One turning vector, and how many ticks it has turned
The counts run from 0 to 129.
[-10   8 -44   2  19  21   4  39  24 -26 -18 -10  12  16  25   6 -11  22
   6   7  16  -8  -9 -12  30  27  24  33   0   0  -6  15  38] | 26
[ 45 -22 -18  17  37  24 -16  14  -1  24 -25 -16  42  -4   5  24   2  38
  13  12  41  13  -8   4   2   3  14  20  -8 -18   6  -3  16] | 92
[ 27  -6 -31  26  23   9  41  33  19   4   6  13  -9 -13 -22  21  10  -3
 -35 -21  -7 -12  -3  27  18  28   7  15 -43  14  -8   4 -21] | 55
[  7 -31 -56  -5   4   7  -7  -1  10 -19  35   0   6  29   9   5  -2  39
   3   1  28 -11 -15   2 -23   1  -2 -10 -18  21 -27 -28  43] | 109
[ 19  17 -18   4  28   8  47  28  37  -2  -8  24  20 -17   6   5 -16  -4
   5   6   0 -12 -41   5  32  25  28  33 -21 -34   1  11  -3] | 60
[ 17  30 -14   5  41  23   4  29  47  -1 -19  14  31 -30  20  28  -3  10
  17  -4  -6   4 -32  -1   6  13  19  21 -28 -23   3  -8  21] | 61
[ 24 -12 -55  -5   3   8 -13  54  42 -15 -22   2   2  -1  -5   3   3  42
  10   7  30  -7   4  -4   1  15   8  30   5  15  15  23  17] | 22
[ 14 -10  -9 -11   8  39   7 -23  28  -3  -6  -8   9  12   8   2   4  31
  17  24  47  53  14   2 -17  -5   5  23 -46  -3  16   0  25] | 10
[ 13   4 -29   9  16   6   0  -2  22 -15  -7   1  23  -2 -33 -38 -26  27
  -5  -9   9   8 -22  22 -47  -4 -15   3 -44  30 -19 -20  16] | 74
[  8  -7 -22 -13  10  28  32 -29  23 -14  -4  -6 -12  11 -12  -6 -29  31
   5  31  33  37 -16  14  -4  18  -7  -2 -38 -20  15 -15  14] | 9
[ 21 -29  18   9  43  28  -6  25 -23 -15  -7   3  30  -8   4   9  28  10
 -15  10  13  31  18  20  14  27  16  15 -26  15 -12   0  38] | 127
[  0 -20 -14  35  14  19  47  -9   4 -14  17   2  11  -8 -41  14   5  40
   7 -14  48 -21   1   1  32  18 -19  26 -15  -2   1   2   0] | 98
[ -7 -24  -1   4   7  -3  40  31 -14 -16   5  25  22  -1  -8  -2  14  12
 -15  33  28  -3 -26   9  23  17   4  53   0  11 -31   1  34] | 33
[ 25 -25 -41 -28  28   0  17  27  36   9   9  10  -2  16 -16  -6 -35 -23
   4  -4  27  12   3  24 -19  21  23  -3 -46  25  14  -3  15] | 48
[ 24  -1 -41  30  31  14  32   2  -2  -1 -26 -28   8   0 -26 -12 -23   8
  -9  -9  46 -10   2  28  23  10  11  14 -13   5  22   0 -10] | 90
[ 15 -41  -2  -2  37  32  12 -23   3  -1   4  -4  41  16 -17  -5  -4  16
  -2  12  45  43  13   5  -7 -11  -3  23  -9  10  14  -9  20] | 6
[-28 -13   8  -6   9  10  36  -1   3 -13  16  15  32  10  -8  17  14 -23
   0   5  42  11  12  21   3  16  11  55 -23  30 -21 -13  26] | 37
[ 11   9 -24   9  -3   6  -3 -21  11 -35  24  -7   0  -2   0   4  37  51
  24   4  43  -6  -9  15 -15   6 -10   5 -44  28 -19 -12  29] | 105
[ 20 -35 -34 -13  29   2  14  30  -3   7  14   7  23  15  18  15  15   6
 -36  44  19  10   5   5  -1 -11  27  25 -10  24  -8 -25  34] | 118
[ 28  -6 -37   5  -6  29 -17  -4  28   0  -5 -15  -5  20  32  45  20  40
   6 -13  29  15   5  14  -6  27  19  19 -17  -5 -17  12  17] | 19
[  1 -25  -6   1  31  25  12  27 -14  11  -5  -1  16  29  28  14  15  18
 -47  24  -3  -5  14  13  27  24  32  41  -2   4 -23 -26  18] | 119
[ 30 -12 -42 -14  15  22  -1   7  52   4  -7 -14 -10  27  35  21 -11  30
  14  10  27  24  -2  -8  -1  21  31  24  -9 -10   3  17  22] | 18
[-10   7 -10  -4  21  28  17 -11  27   8 -12 -19  12  32  -5 -28 -24  36
 -26  -3 -13  -6   1   6 -13  19 -17  28 -35  -7 -40 -18  -8] | 77
[ 17   4 -24  36   7  21  46   0 -11 -10 -25  -8  -5 -17 -12  -7  -4  34
  -2  16  40   0 -24   7  46  17  -8  18 -40 -22  13   7  -2] | 94
[ 14   6 -25  37  35  33  14  -8 -19  16 -32 -28  17  21  -1  18   1  24
 -26 -27  36  -5  26  26  19  16   9  19 -20  12  -1  -2 -21] | 89
[ 41 -11 -23  22  43  26  -8  26 -19  -4  -2   9  43  -6  11  12   6  -4
  -3 -41   5   3 -20  16   7  16  32  10 -32   6 -31   4  13] | 58
[  2 -29 -14 -23   6   2   9   7  18  -3  25  15  15   0 -20  17 -16  -5
  10  26  45  23 -13  21 -34  15  -5   3 -32  26  -8 -36  42] | 40
[ -7  -6  -1 -13   7  15  30   5  37 -13   0   8   1   4  -2  -9   3  49
  27  23  29 -23 -20  -8  27  26  -7  35 -19 -22  -9  -6  20] | 103
[-10  10   0  -1   6  29   9   6  42  -7 -27  -2  23  -1 -31 -36 -31  33
  11  -5   3 -18  -7  24 -30  13 -16  33 -36  12 -22 -30   0] | 73
[  8  -9  -6   0  12  13  21 -17  24  36 -17 -15  28  37   4   2   7  14
 -17 -13  27  15  23  26 -29 -15  17  58 -24  13 -28  -7 -22] | 80
[ 12  -4 -29 -11  42  -2  15  11   9   2  -4  -8  20  -2  21  27   6 -14
  -2  27  37  28  21  19  -4   6  53  33 -16  20  27 -26  37] | 122
[  2 -12 -38 -10  -4   9  17   4  13  17  17   7  -4  24  21  30  26  26
 -18  26  34   2  12  21 -19 -11  32  39 -30  23  -7 -33  22] | 114
[ -2 -17 -15   7  -8   2  35 -14  15 -20  27   6  -2  13 -17  -1  44  38
  11   4  44 -14   4  17   4  -2  -7  43 -26  23 -18   4  13] | 106
[ 16  -9 -14  -1  33  31 -20   8  16 -26   2  -8  36   6  -2  -7 -11  37
  42  -6  42 -12  -4  -6   4  16 -11  10  -6   2  -4   3  45] | 100
[ 13 -12 -52 -12  25  -8   7  34   5 -11   2  -4   1  14   0 -12  -7  17
 -30  32  15  -3   1  18  -9   4  16  -7 -10  39  -3 -26  38] | 117
[ 35  -8  -7  36  16  25   5  -4 -33   3 -20 -16  18  -5   2  15  14  40
  -4   4  39   3 -20  13  26  19  -1  18 -22 -18 -10  -4  -5] | 93
[ 24 -35 -30   9  -1  26  13 -10  -1 -10   0  -3 -16  43  -3 -19  -5  33
 -10 -18  35   2   3  21  19  35   8  10 -23  -3 -28  21   0] | 16
[  2 -29   5 -20  22   8  11   7  28  23  22   8   5  21   7  41  17  -3
 -14   7   9  38  22   0 -25  17   0  32 -51  26 -23  -9  10] | 45
[-16  -1 -25  13  -7   9  45  11  12 -11   3  10  12  -9  -6  34  14  11
  -7  13  42 -15 -16  22  22  17  30  61  12   1  -7 -15  11] | 29
